Families of rows that turns and mirrors carry onto each other, the same ones carrying the whole set onto itself: the rest of each named row's family, in list order:
4 families of 8 rows:
zofu: [  6  -2   3  -6 -13  -7   3  -1 -20   5   1 -11]
Vade: [  2  10 -13  20  -5  10   5  12  -1  -2   3   1]
Zugav: [  6  11 -13  18  -8  -1  -1   4   1   1   5   3]
Mesab: [ -2  -1  15 -13   3   5  11   4  -8  -2 -13  -3]
dop: [  2   9  15 -14   8   8  13   1  -2  -1  -5  -6]
duda: [  6  -1  19   6   1  -4  -7   8 -10  -2  -3 -10]
digi: [ 10   0  -1 -18  -2  -1   4  -3   0  -8  -8 -16]
kav: [  7   0 -12   6   9  14  17  -3   9   1   5   2]
Ropu: [  7  10  -6   9   0  23   9  -8   3 -15  -8  -6]
Tor: [  4  -7  -8  22  -6  10  -1  -8 -14  -7   3  -1]
tilur: [  0  -3 -16   9   9  15  11   1   4  -4   6   4]
sis: [ 13  -2   0 -17   2   3   5  -6  -3  -3  -8 -19]
Vava: [  3  13 -13  17  -7   4   2   5  -4   6   6   4]
nafe: [  4  -3  -2  22  -8  13  -1  -9 -13  -5   3   4]
fuvu: [ 15  -2  -2 -17   0   2   6   2   1  -1  -9 -17]
tafat: [  7  -6  17   2  -1  -1   0  10  -8   4 -10 -13]
mome: [  7   4  21   6  -4  -3  -2   8  -7   6  -4 -10]
Dete: [  7   2   3  -7 -14  -8  -2  -1 -20   2  -4  -5]
vomod: [  4   4 -16   3   8  12  16  -8   7   1   5  -1]
nopu: [  5   2 -17   4  10  12   8  -5  11  -1   4   1]
rezo: [  4   3  17 -14   4  12  15   2  -6  -3  -6  -4]
zet: [ 7 -1 19  4 -1 -4 -7  7 -6  5  2 -6]
zemeg: [ 11  -5 -12  22  -2  13   8  -4 -14  -4   0   1]
keme: [  1  13 -10  21  -3  -1   2   7  -2  -1   2   5]
noz: [  2   0   1  -7  -9 -11   1   2 -21   4  -3  -5]
dapes: [  5   0   5  -9  -9  -9  10   8 -19   2  -1  -9]
sogu: [ 11  -1  -4  24  -6  14  -1  -7 -13  -5   3  -2]
tabof: [  1   1  17 -13   8   6  11  -3  -1  -1  -6  -2]
zupeg: [  9   8 -11   6  -6  23  12  -5   0 -16  -9  -4]
misof: [  7   9  -8   6   0  21   9 -10  -2 -18  -7   2]
fep: [ 10   6 -15  12   0  16  10  -2  -2 -17 -11   2]
tebup: [ 11  -6   2 -15   2  -6   6   6  -2  -8  -6 -16]

Same family as keme: duda, kav, Tor, fuvu, rezo, noz, zupeg
Same family as zet: Zugav, dop, Ropu, sis, nafe, Dete, vomod

